One turn moves every row onto another: examples first, then more rows asked
J707: [ 1.62 -0.76 -1.88  1.07  2.38  3.08 -2.52 -0.15  3.47 -2.96  4.43 -0.50
  4.14]
J20: [-1.83  0.90  1.97 -0.32 -2.94  0.72 -5.39 -1.07  4.02 -3.92  2.35  0.55
  1.66]
J484: [-1.23 -1.58  3.09 -2.26  2.22 -0.09 -1.85  0.23  0.65 -1.15  3.28 -2.43
 -0.19]
J462: [-1.69  1.46  2.81  1.09 -3.26 -1.27 -4.84 -2.28  3.05 -3.61 -0.02  0.92
 -1.34]
J278: [ 2.89 -0.93 -1.44  2.77  1.82  3.71  1.50  0.65  2.16  0.24 -1.33  0.30
  3.92]
J327: [ 2.37 -0.75  1.13  1.59  0.67  3.12 -0.43 -0.91  3.39 -0.79  4.50 -1.54
  5.17]
J836: [ 0.27  3.91  4.69  2.62 -0.40 -3.94 -0.96 -0.88  3.71  0.40 -1.09 -0.30
 -0.02]
J215: [ 4.04 -0.09  3.13  5.16 -0.27 -2.99  0.00  0.78  1.81  0.74 -1.38  0.26
 -1.59]
J314: [-0.08  4.83  2.48  1.96 -0.41 -1.53 -0.31 -1.99  4.40 -0.06  0.19 -0.48
  4.73]
J578: [-0.60 -0.97  3.66  1.74  1.47 -3.32 -2.49 -2.58 -2.31 -3.07  0.78 -0.94
 -0.82]
J683: [ 2.29 -3.86  4.18  3.88  3.56  0.12 -0.67  1.06  0.89 -1.78  0.74 -0.56
 -0.15]
J269: [-0.74  4.54  2.77  3.08 -1.79 -3.24 -0.59 -2.75  3.31 -0.59 -1.84 -0.79
  0.94]
J783: [-1.71  1.08  5.72  1.42  2.14 -0.42 -3.03 -1.81  1.58  1.03  0.29  1.51
  1.56]
J285: [ 3.40  2.17 -2.44  2.72 -1.52 -1.50  0.48 -0.85  3.03  3.36 -1.58 -0.76
 -0.07]
J281: [ 1.03  3.08 -1.62  1.67 -2.38 -3.94 -2.36 -0.77  4.92 -2.18  0.08 -0.89
 -3.03]
J819: [ 1.90  0.00 -5.34 -0.68 -0.81  1.75 -1.52 -2.09 -0.01 -0.77 -1.12 -1.44
  0.97]
J521: [ 1.55 -3.81  3.22  0.56  2.70  3.08 -0.48  0.53  2.43 -1.02  3.07 -0.30
  1.87]
J655: [ 1.55 -2.65 -3.84 -0.43  2.92  1.78 -0.09 -1.03  0.85 -2.37  2.75 -1.88
  1.31]
J891: [-1.92 -1.31 -2.78 -1.15 -1.53 -0.34 -4.51  0.56  0.56 -2.73  1.43 -1.06
 -2.47]
J953: [ 4.41 -2.23 -1.47  5.39  1.12  1.40 -0.03 -0.56  0.31 -1.24 -2.84  0.21
  1.37]
J993: [ 2.41  2.60 -2.83  2.04 -3.50 -2.39 -3.06 -0.53  4.08 -1.39 -1.92  0.43
 -2.50]
J189: [ 2.47  2.62 -3.37  0.60 -2.26 -2.24 -1.82 -0.15  6.37 -1.38  2.36 -1.58
 -0.30]
J636: [ 1.33 -3.80 -1.67  1.97  1.81 -0.51 -0.56 -1.54 -2.02 -3.77  1.03 -2.91
 -0.03]
J415: [ 2.21  0.03 -2.01  2.20  0.72  2.80  0.35  2.38  4.05 -1.57  3.09 -2.02
  4.46]
J805: [ 3.36  0.68  2.40  2.42  1.79  2.29 -0.98  1.68  4.07  2.53 -2.00  1.71
  1.25]
J98: [-2.64  1.27  1.98 -0.36 -2.68 -2.16 -4.63 -2.82  0.93 -3.82  0.39 -0.50
 -0.74]
J495: [ 1.84 -0.79 -3.18  3.32 -1.97 -1.11 -3.05 -0.33 -1.08 -3.32 -2.48  0.38
 -1.85]

J189 goes to J314
J278 goes to J521
Now these:
J636 goes to J953
J495 goes to J215
J98 goes to J993
J415 goes to J327
J891 goes to J285
J462 goes to J281
J819 goes to J805

One turn moves every row onto another: examples first, then more rows asked
J481: [ 0.38  1.75  2.57  1.57 -1.97  0.54  0.32 -0.21 -0.52 -3.12  1.76 -1.74
 -0.82  4.23  1.54  0.05  2.79 -1.37 -1.30 -1.35  0.43  2.30  2.94 -0.06
 -1.75 -4.09 -0.66  3.67  3.59  0.86]
J945: [ 0.77  1.46  2.81  1.79 -0.08 -0.07 -0.94  1.31 -0.19 -2.74  2.23 -1.87
  0.25  1.66  1.41 -1.08  3.19  1.36 -1.33 -0.09  2.05  2.63  2.97 -2.53
 -1.48 -2.92 -0.62  3.33  3.22  0.91]
J323: [-1.08 -4.21 -3.01 -0.72 -2.76  0.81  4.31 -5.23 -0.93 -1.68 -1.01  0.82
  1.87  0.83 -1.22  3.17 -0.76 -1.23 -1.82 -1.86 -3.00 -3.62 -3.66  3.38
  0.79 -2.39  0.11  3.07 -2.01  0.01]
J347: [-0.82  1.84  1.23  1.17 -0.91  1.13  0.01  1.79 -0.42 -2.20  2.88 -1.23
 -1.87  1.74  2.83  0.33  3.26 -1.16  0.65 -2.09  2.23  2.83  3.72 -0.75
 -1.30 -2.79 -0.23  2.25  3.79  0.50]
J758: [ 2.61 -2.49 -3.07  0.29  1.34 -0.70  1.73 -0.94 -1.09  2.11 -0.70  2.73
 -1.39 -3.71 -1.49  0.05 -0.72  2.26 -2.46  4.47 -2.09 -1.25 -3.59  1.05
  1.33  3.00 -0.62 -0.86  0.81 -2.41]
J345: [-0.25 -1.45  0.10 -3.38  2.09  1.63  1.36 -2.04 -2.44  1.84 -1.36  2.99
  0.33 -3.34 -2.11  1.31 -1.05  3.97 -1.17  3.54 -1.11 -4.98 -3.79 -2.28
  0.38  0.79 -0.58  1.71  0.62 -0.09]
J936: [-2.65  0.54  2.10  1.26  0.60  0.56 -1.75  1.36 -0.78 -2.28  1.37 -5.32
 -1.93 -0.08 -1.37 -0.03  4.64  0.65  4.86  0.41 -1.96 -0.88  0.54  2.61
 -3.19  0.35 -3.30  2.00 -1.83  1.28]
J613: [-1.90 -1.96 -0.91 -1.35 -3.41 -0.78  2.14 -5.03 -2.08 -1.48 -0.33  1.28
  4.43 -0.70 -2.72 -0.51 -1.37 -1.24 -1.27 -1.22 -2.99 -4.43 -5.28  1.45
  0.83  0.03 -0.95  3.44 -2.71 -0.74]
J955: [ 0.21  1.37  2.53  1.86 -1.60  0.33 -0.40  0.67  0.16 -4.22  2.09 -2.06
  1.18  3.01  1.22 -0.26  2.71  0.07 -1.33 -1.79  1.89  2.39  3.05 -1.05
 -1.81 -3.95 -0.99  3.88  1.77  0.75]
J795: [-1.01  1.26  1.41  2.16 -1.85  0.37 -0.64  0.72 -0.04 -3.48  1.32 -1.65
  0.43  3.95  1.11  0.46  3.60 -0.68 -1.22 -0.93  1.11  3.21  2.93 -0.13
 -2.09 -4.65 -0.90  3.97  1.71 -1.17]
J422: [ 0.90  1.90  1.67  1.36 -1.08  0.57 -0.45  2.23  0.23 -3.70  2.74 -1.30
 -0.30  1.87  1.69 -0.45  3.00 -0.04  0.40 -1.79  2.56  2.90  3.82 -0.98
 -1.91 -2.66 -0.63  2.34  2.96  1.25]
J727: [-2.81  0.33  2.69  1.47  0.36  0.36 -1.81  0.58 -0.71 -2.41  1.12 -5.89
 -1.07  0.49 -1.51  0.04  4.55  0.69  3.82  0.62 -2.27 -1.15  0.18  2.65
 -3.14 -0.40 -3.50  2.74 -2.16  1.09]
J774: [ 0.14  2.20  1.99  1.16 -1.03  0.14 -0.55  2.59  0.02 -2.17  2.37 -1.67
 -1.56  1.94  1.56  1.38  3.44 -0.98  0.49 -0.88  1.87  3.29  3.87 -0.30
 -1.39 -2.68 -0.21  1.70  3.26  0.39]
J378: [-2.66  0.50  2.74  1.47  1.03  0.24 -2.09  1.01 -0.98 -1.84  1.18 -5.74
 -1.53 -0.25 -1.56 -0.35  4.80  1.21  4.08  1.33 -2.19 -0.93  0.22  2.00
 -3.07  0.09 -3.38  2.40 -1.42  1.25]
J27: [-0.27 -1.90 -2.24  0.03 -2.69  3.72  3.43 -3.73 -3.21 -2.09  1.16  1.76
  3.99 -0.88 -0.92  0.75 -1.94 -0.80 -0.15 -1.41 -1.44 -2.97 -6.72  2.56
  1.69 -0.50 -1.13  1.33 -2.98 -2.47]
J353: [-1.69  1.35  2.40  1.84 -1.65  0.76  0.15 -0.24 -0.27 -2.93  2.31 -2.28
 -0.06  3.38  2.41  0.63  3.03 -1.18 -1.30 -2.31  1.29  2.39  2.70 -0.66
 -1.15 -4.45 -0.83  3.92  2.26  0.08]
J326: [ 1.15 -2.78 -5.86 -2.41 -0.90  1.78  4.07 -0.13 -1.34  0.01  0.82  3.17
 -2.56 -2.94 -0.14  2.53 -0.14 -1.21  3.37 -1.58 -1.04 -2.52 -1.40  3.17
  0.64  1.85  1.12 -1.25  1.58  1.31]
J620: [-0.28 -0.58 -4.22 -2.93 -2.91  0.62  2.46 -0.35 -1.93 -1.40  1.54  3.56
  0.59 -3.09 -1.47 -0.40 -1.37 -2.67  4.24 -2.87 -0.81 -3.48 -3.08  2.68
  0.38  3.48  0.06 -0.76 -0.41  0.40]
J656: [ 0.73 -4.31 -0.72 -1.39  1.17 -1.46 -0.16 -3.01 -1.38  3.23 -0.64  1.10
  0.24 -3.21 -3.24  0.82 -0.82  2.29 -0.64  3.10 -2.20 -1.62 -5.89 -0.84
  2.00  0.26 -0.74  3.39 -0.38  1.96]
J123: [-0.62  1.60  2.92  1.71 -2.06 -0.03 -0.41  0.87  0.27 -2.95  1.75 -2.48
  0.01  3.37  1.21  1.66  3.18 -1.34 -1.10 -1.41  1.23  2.87  3.26  0.07
 -1.55 -4.35 -0.68  3.19  1.89 -0.06]
J669: [-1.93  0.87  3.10  2.67  0.11  0.97 -1.62  1.40 -0.87 -1.67  0.79 -5.66
 -0.44  0.67 -3.06  0.24  4.78  0.94  3.54  0.97 -2.65 -1.36  0.82  1.42
 -3.81 -0.01 -2.03  1.96 -0.78  1.55]
J420: [-1.87  1.05  2.79  2.49  0.12  1.08 -1.55  1.90 -0.64 -1.85  0.97 -5.41
 -0.73  0.46 -2.90  0.42  4.75  0.69  4.12  0.61 -2.39 -1.34  1.01  1.66
 -3.91  0.34 -1.85  1.50 -0.63  1.56]
J105: [-2.02  0.87  2.79  2.54 -0.24  1.18 -1.38  1.45 -0.61 -2.11  0.91 -5.57
 -0.40  1.00 -2.90  0.56  4.57  0.41  3.87  0.26 -2.64 -1.42  0.90  2.03
 -4.03 -0.12 -1.93  1.81 -1.06  1.54]
J85: [-0.21  1.92  0.33  1.55 -1.25  0.77 -0.70  2.79 -0.18 -2.94  1.97 -0.68
 -1.35  2.51  1.59  0.30  3.80 -0.73  0.71 -0.90  1.99  3.68  3.85 -0.25
 -2.17 -3.02 -0.30  2.13  3.06 -0.64]
J208: [-0.24 -1.11 -5.72 -2.89 -2.25  2.64  1.06 -0.05 -3.72  0.85 -0.89  0.78
 -1.23 -2.30 -2.62 -0.02 -0.65 -0.56  0.94  0.53 -0.22  0.15 -2.90  3.50
 -0.76  6.24 -3.28 -0.24 -1.93 -0.10]
J108: [ 1.01  2.11  1.77  1.21 -1.33  0.86  0.11  1.28 -0.51 -2.56  2.18 -1.08
 -2.09  3.21  1.80 -0.12  3.00 -1.24  0.18 -1.23  1.10  2.51  3.53 -0.29
 -1.67 -2.93 -0.44  2.54  4.73  1.07]
J155: [-0.21  1.75  3.44  1.57 -0.39 -0.53 -0.90  1.13 -0.25 -1.14  1.82 -2.56
 -0.61  2.00  1.09  0.63  3.70  0.32 -1.59  0.82  1.07  2.92  3.03 -1.68
 -0.94 -3.55 -0.39  3.23  3.34 -0.22]
J381: [ 1.60 -1.17 -4.25 -2.72 -2.58  1.30  2.01 -3.18 -1.92 -2.69 -1.78 -0.23
  2.78 -0.78  0.73  2.26 -1.90 -2.17 -2.95  0.32 -1.79 -2.46 -5.82  1.06
 -1.48 -1.25 -1.53  3.18 -4.40 -1.60]
J524: [ 1.53 -3.15 -4.16 -2.67 -0.25  0.30  0.88  0.73 -0.68  1.21  0.94  3.30
 -2.16 -3.91 -2.23  2.14 -1.19 -0.74  4.60 -1.04 -0.26 -1.10 -3.55  2.27
  1.19  2.39 -0.35 -0.11 -0.19  2.95]
J257: [ 0.62 -3.89 -2.20 -0.89  1.58 -0.29  2.64 -3.72 -2.41  3.08 -0.69  1.00
 -0.69 -3.26 -1.12  0.55  0.79  3.00 -2.07  3.69 -2.74 -2.95 -3.79 -1.13
  1.64  0.55  0.93  2.06  2.60  0.17]
J899: [-0.59 -1.87 -3.49 -1.91 -1.11  1.37  0.29 -2.32 -4.24  2.34 -1.89 -0.52
  0.19 -2.10 -3.24 -0.95 -0.21  1.71 -2.50  3.61 -1.39 -0.24 -4.33  1.10
 -0.27  5.11 -3.56  1.95 -1.64 -0.81]
J154: [-0.55 -4.35 -2.01 -1.60 -2.74  0.00  1.59 -3.58 -0.07 -1.02 -0.51  1.54
  1.78 -0.22 -2.98  3.24 -2.10 -1.77  0.90 -2.49 -1.92 -2.15 -5.11  3.57
  1.12 -1.41 -1.39  3.28 -4.01  1.96]
J88: [ 2.14 -1.98 -5.25 -0.38 -1.92  0.94  3.25  0.22  0.10 -1.56  0.00  3.86
 -1.31 -1.88 -1.00  2.37 -1.77 -1.75  0.46 -0.94 -1.14 -1.27 -2.28  5.35
  0.41  2.52 -0.97 -2.29 -1.64 -1.92]
J157: [ 0.66 -3.41 -2.14  0.96 -1.73 -0.55  2.75 -3.93 -0.27 -1.20 -1.62  1.63
  1.91  0.11 -1.86  1.78 -1.77 -0.06 -4.51  1.34 -3.18 -2.04 -4.42  3.62
  0.84 -0.27 -1.61  1.60 -3.32 -3.00]
J966: [-0.25  1.48  1.79  2.03 -0.13 -0.07 -1.25  1.35 -0.67 -1.64  1.38 -1.48
 -0.73  2.25  1.08 -0.47  4.13  0.97 -1.33  1.19  1.36  3.61  2.85 -2.07
 -1.76 -3.57 -0.42  3.45  3.35 -0.99]
J426: [ 2.97 -0.85 -4.01 -2.96  0.92  0.46  0.64 -1.42 -3.11  1.04 -1.38  0.26
  0.37 -4.13  0.78  0.22 -0.73  0.91 -2.70  4.64 -1.47 -1.75 -5.80 -2.49
 -0.71  1.23 -0.70  2.08 -0.65 -1.25]
J468: [-1.47 -2.07 -4.07 -1.79 -3.79  2.22  1.34 -3.00 -3.56 -0.38 -1.85 -0.47
  1.39  0.09 -3.15  0.50 -1.17 -0.92 -1.88 -0.03 -1.42 -0.65 -4.03  3.97
 -0.75  3.71 -3.98  2.24 -4.35 -0.76]
J92: [-0.95  1.37  2.76  1.82  0.05  0.25 -0.57  0.46 -0.77 -1.11  2.37 -2.32
 -1.02  1.81  2.25 -0.33  3.54  0.40 -1.49 -0.01  1.43  2.69  2.69 -2.49
 -0.88 -3.40 -0.40  3.60  4.07  0.08]
J769: [ 0.10 -0.62 -3.07 -4.51 -0.31  3.45  2.66  0.75 -1.44 -1.19  0.03  4.60
 -1.12 -2.89 -1.28  3.12 -1.75  0.35  3.45 -1.42  0.34 -4.68 -1.83  1.57
 -0.53  1.89 -0.40 -1.22 -0.42  0.86]
J446: [ 0.88  1.76  2.80  1.59 -0.70  0.27 -0.36  0.24 -0.93 -1.73  1.93 -1.66
 -1.39  3.23  1.54 -0.73  3.28 -0.19 -1.38  0.30  0.49  2.39  2.82 -1.49
 -1.39 -3.40 -0.37  3.39  4.88  0.83]
J21: [-0.64 -1.93 -4.68 -3.22 -0.09  3.46  2.96  0.49 -0.91 -0.17 -0.20  3.42
 -0.56 -2.71  0.02  0.48 -2.84 -3.50  3.08 -1.39 -0.13 -2.62 -2.31  2.31
 -2.77  3.10 -0.23 -0.86 -0.81 -1.53]
J404: [ 1.47 -0.97 -4.23 -1.20 -0.95  4.13  3.07 -0.09 -3.63 -0.35  2.38  3.28
  0.62 -3.75 -0.20  0.08 -1.31 -0.43  3.19 -0.65 -0.02 -2.04 -5.17  2.07
  1.68  2.63 -0.27 -1.64 -0.07 -1.50]
J715: [ 3.19 -0.09 -6.70 -3.99 -1.42  2.16  2.03  0.93 -2.18 -1.70 -0.24  1.79
 -0.96 -3.60  1.72  1.96 -1.50 -2.60  1.39 -0.06 -0.15 -1.49 -3.97  1.16
 -1.57  2.11 -0.62 -0.44 -1.72 -0.57]
J455: [ 0.17 -1.23 -1.38 -2.08  0.26 -1.30  0.91 -2.06 -3.24  2.32  0.47  2.12
  1.12 -4.62 -2.31 -2.74 -0.21  1.59  0.40  2.85 -2.04 -3.60 -4.70 -1.81
  1.50  3.31  0.16  1.30  1.93 -0.07]
J723: [-1.79 -1.76 -0.30 -3.18 -1.74  2.46  2.66 -3.76 -1.21 -2.36 -1.70  2.44
  2.62  0.25 -2.20  3.43 -2.27  0.47 -1.25 -1.31 -1.62 -5.79 -3.74  1.47
 -0.43 -1.66 -1.36  2.64 -3.54 -0.28]
J839: [ 1.00 -1.80 -1.54 -0.05  0.34  2.78  2.11 -2.89 -4.29  1.46  1.13  1.49
  2.48 -3.45 -1.14 -1.27 -0.79  2.28 -0.80  2.89 -1.39 -2.54 -6.94 -0.78
  2.42  1.08 -0.56  1.06  0.17 -2.33]
J916: [-2.40 -3.47 -1.70 -1.72 -0.83  2.31  2.74 -4.24 -0.95 -0.81 -1.95  1.26
  3.41  0.16 -1.08  0.55 -3.23 -2.72 -2.01 -0.32 -2.12 -3.56 -4.43  1.56
 -2.48 -0.58 -1.10  3.25 -3.35 -2.64]
J772: [-0.60 -2.74 -1.73 -2.28  2.84  1.55  1.44 -1.77 -2.11  3.20 -1.20  1.95
  0.28 -3.88 -0.84 -1.73 -1.83  0.45 -1.11  4.04 -1.55 -2.80 -4.18 -2.06
 -1.65  2.59 -0.16  1.40  0.80 -2.25]

J772 goes to J916
J108 goes to J446
Now these:
J27 goes to J404
J157 goes to J88
J426 goes to J381
J420 goes to J669
J795 goes to J85
J620 goes to J455
J524 goes to J656
J899 goes to J468
J323 goes to J326
J353 goes to J347
J955 goes to J422
J378 goes to J727
J345 goes to J723
J155 goes to J123

